[[-27   2 -21  17  15  -7   2]
 [  4   3  23 -29  28  48   5]
 [ 10   4  50  15   7  48  -2]
 [ 22  -4   6  -3   2  -8   7]
 [-24  -8   4  41 -17  -8   7]]
=>
[[ 22  -4   6  -3   2  -8   7]
 [ 10   4  50  15   7  48  -2]
 [  4   3  23 -29  28  48   5]
 [-24  -8   4  41 -17  -8   7]
 [-27   2 -21  17  15  -7   2]]

[[  0  -1  -2  -8   3  -2   0   2]
 [ 25  10  70  59 -41   1  14 -21]]
=>
[[ 25  10  70  59 -41   1  14 -21]
 [  0  -1  -2  -8   3  -2   0   2]]

[[-14  13 -12   7  -5  -8 -41 -42 -36 -11 -53  17  39]
 [ -1  13  30  26   8   2 -29 -11  -3  37 -13   7  -2]]
=>
[[ -1  13  30  26   8   2 -29 -11  -3  37 -13   7  -2]
 [-14  13 -12   7  -5  -8 -41 -42 -36 -11 -53  17  39]]

[[ 11 -34  39 -18  -6 -24]
 [ 18 -20  62   3 -15 -25]]
=>
[[ 18 -20  62   3 -15 -25]
 [ 11 -34  39 -18  -6 -24]]

[[-11   8 -15  37 -23  30 -56  -5 -31   6]
 [-24 -37  26 -20  46  24 -22  27  23 -24]
 [ -6 -47  14 -62  51 -34  54 -20  46 -16]
 [-18 -31 -13  -7  12   4 -22 -35  -2  -4]
 [-23 -40  41 -32  61  22  -6  46  37 -32]
 [ -1 -23  48 -49  59  -7  46  57  53 -27]]
=>
[[ -1 -23  48 -49  59  -7  46  57  53 -27]
 [ -6 -47  14 -62  51 -34  54 -20  46 -16]
 [-11   8 -15  37 -23  30 -56  -5 -31   6]
 [-18 -31 -13  -7  12   4 -22 -35  -2  -4]
 [-23 -40  41 -32  61  22  -6  46  37 -32]
 [-24 -37  26 -20  46  24 -22  27  23 -24]]

[[ -8  -6  32  22 -58 -45 -52  12  10   8 -34  27 -27]
 [ 36  -6  29  -1 -29  10  -5 -12  -7 -35 -42  18 -26]
 [ -7  12  -6  10 -16  19  32  55  13  30  -4   4  -5]
 [-27  11 -29  11  14  34 -22   7  24  14  13  13  12]]
=>
[[ 36  -6  29  -1 -29  10  -5 -12  -7 -35 -42  18 -26]
 [ -7  12  -6  10 -16  19  32  55  13  30  -4   4  -5]
 [ -8  -6  32  22 -58 -45 -52  12  10   8 -34  27 -27]
 [-27  11 -29  11  14  34 -22   7  24  14  13  13  12]]

[[-44 -14  36  -3  -3 -59   5 -37]
 [ 51 -56 -57 -44  54  63 -58  66]
 [  7   0 -18   7   7   9  29   6]
 [-60 -63  57 -50 -49  65 -55  60]
 [ 17  -8   9 -30  34 -38 -22 -13]
 [-45  38  25 -24 -17  -5   0  22]
 [-19 -33 -41  -2  19  18  15  25]
 [ -7  -2 -15 -15  21  -9   4  13]
 [-21  -4 -53 -20  24  10  -8  28]]
=>
[[ 51 -56 -57 -44  54  63 -58  66]
 [ 17  -8   9 -30  34 -38 -22 -13]
 [  7   0 -18   7   7   9  29   6]
 [ -7  -2 -15 -15  21  -9   4  13]
 [-19 -33 -41  -2  19  18  15  25]
 [-21  -4 -53 -20  24  10  -8  28]
 [-44 -14  36  -3  -3 -59   5 -37]
 [-45  38  25 -24 -17  -5   0  22]
 [-60 -63  57 -50 -49  65 -55  60]]

[[-31  10  14 -52  15 -46   7]
 [ 40  -2 -19  36   6  -6 -11]
 [ -4  -5 -45 -33 -42  18  35]
 [ 36  -3 -22  30   0  -2  -6]
 [ 16   8  48  40  60 -44 -45]
 [ 23   1 -36  -7  -8 -22  11]
 [ 25   3  35  53  44 -19 -40]
 [-25  10  49 -15  41 -41 -21]]
=>
[[ 40  -2 -19  36   6  -6 -11]
 [ 36  -3 -22  30   0  -2  -6]
 [ 25   3  35  53  44 -19 -40]
 [ 23   1 -36  -7  -8 -22  11]
 [ 16   8  48  40  60 -44 -45]
 [ -4  -5 -45 -33 -42  18  35]
 [-25  10  49 -15  41 -41 -21]
 [-31  10  14 -52  15 -46   7]]
---
[[ 53 -28   7  12  -1 -45  15  13  17  24 -10 -30   0   1  44]
 [-41  11  -8 -50   7  28  -6  -8 -37  30  -3 -54  21  -6  -7]
 [-40  15  44 -14  37 -53  40 -11  14 -29 -21  32 -40 -11  54]
 [ -7  -8  33  10  -9 -26   0 -11 -28  -8  24  25  17  50  -2]]
=>
[[ 53 -28   7  12  -1 -45  15  13  17  24 -10 -30   0   1  44]
 [ -7  -8  33  10  -9 -26   0 -11 -28  -8  24  25  17  50  -2]
 [-40  15  44 -14  37 -53  40 -11  14 -29 -21  32 -40 -11  54]
 [-41  11  -8 -50   7  28  -6  -8 -37  30  -3 -54  21  -6  -7]]

[[  5  26  30  -8  18]
 [ 13  50  55 -68   9]
 [  9  -5 -37   8  19]
 [  3 -23 -18  25   4]
 [ 14 -37 -38  19  30]
 [ -2   1 -20   3  28]
 [ 30  -7 -54  -2   7]
 [-15 -12  -4  43 -30]]
=>
[[ 30  -7 -54  -2   7]
 [ 14 -37 -38  19  30]
 [ 13  50  55 -68   9]
 [  9  -5 -37   8  19]
 [  5  26  30  -8  18]
 [  3 -23 -18  25   4]
 [ -2   1 -20   3  28]
 [-15 -12  -4  43 -30]]

[[-34 -11   4  -9   0  38   3  -4  45  -1  -1]
 [-51  21   3 -26  -5 -25  -6   1 -55   6 -22]
 [-46   8  -7   6 -51 -34  19  70 -21   2  -5]]
=>
[[-34 -11   4  -9   0  38   3  -4  45  -1  -1]
 [-46   8  -7   6 -51 -34  19  70 -21   2  -5]
 [-51  21   3 -26  -5 -25  -6   1 -55   6 -22]]

[[ -8   9  41 -17  13 -23]
 [ -4 -55  -6   8 -20  -3]
 [  3   8  23 -10  14 -19]]
=>
[[  3   8  23 -10  14 -19]
 [ -4 -55  -6   8 -20  -3]
 [ -8   9  41 -17  13 -23]]

[[ 21  13 -50  22 -31  30 -13]
 [ 27 -16   5  52  38   8  -2]
 [ 43 -10  -3  34  29 -10  -7]
 [-36   0  18   0  16 -52  -8]
 [ -3  35  52   2  -6 -36  -7]
 [-30   6 -15  13 -42  -7 -34]
 [ 23 -23 -42  31 -26  10 -19]
 [ 29   8 -17   8  -6   4 -34]
 [ 34  21 -23  10  24   3  31]]
=>
[[ 43 -10  -3  34  29 -10  -7]
 [ 34  21 -23  10  24   3  31]
 [ 29   8 -17   8  -6   4 -34]
 [ 27 -16   5  52  38   8  -2]
 [ 23 -23 -42  31 -26  10 -19]
 [ 21  13 -50  22 -31  30 -13]
 [ -3  35  52   2  -6 -36  -7]
 [-30   6 -15  13 -42  -7 -34]
 [-36   0  18   0  16 -52  -8]]

[[ 56   9  40  10  37  19   9   3 -13   7  -3  21]
 [-24 -18 -38  15  28   1  14  14  -4 -11   7  -6]
 [ 16  -5   5 -36 -28 -16 -30 -27  24  -5  -8 -20]
 [ 36  -3  -4 -20 -17 -25  -1 -28  11  -4 -25  14]
 [ 34  32  37  -4 -21   9 -10   8  -4  55   8  17]]
=>
[[ 56   9  40  10  37  19   9   3 -13   7  -3  21]
 [ 36  -3  -4 -20 -17 -25  -1 -28  11  -4 -25  14]
 [ 34  32  37  -4 -21   9 -10   8  -4  55   8  17]
 [ 16  -5   5 -36 -28 -16 -30 -27  24  -5  -8 -20]
 [-24 -18 -38  15  28   1  14  14  -4 -11   7  -6]]

[[ 33  22 -26  -2  39 -26]
 [ 25  15 -20  -2  28 -18]
 [-20 -14  15   1 -26  18]
 [ 23  14 -23  -3  26 -21]
 [-45 -26  40   3 -50  33]
 [  3   3   0   0   4  -2]
 [-36 -22  33   3 -42  29]
 [  6   2  -1   3   4   4]
 [-40 -25  34   2 -46  30]]
=>
[[ 33  22 -26  -2  39 -26]
 [ 25  15 -20  -2  28 -18]
 [ 23  14 -23  -3  26 -21]
 [  6   2  -1   3   4   4]
 [  3   3   0   0   4  -2]
 [-20 -14  15   1 -26  18]
 [-36 -22  33   3 -42  29]
 [-40 -25  34   2 -46  30]
 [-45 -26  40   3 -50  33]]
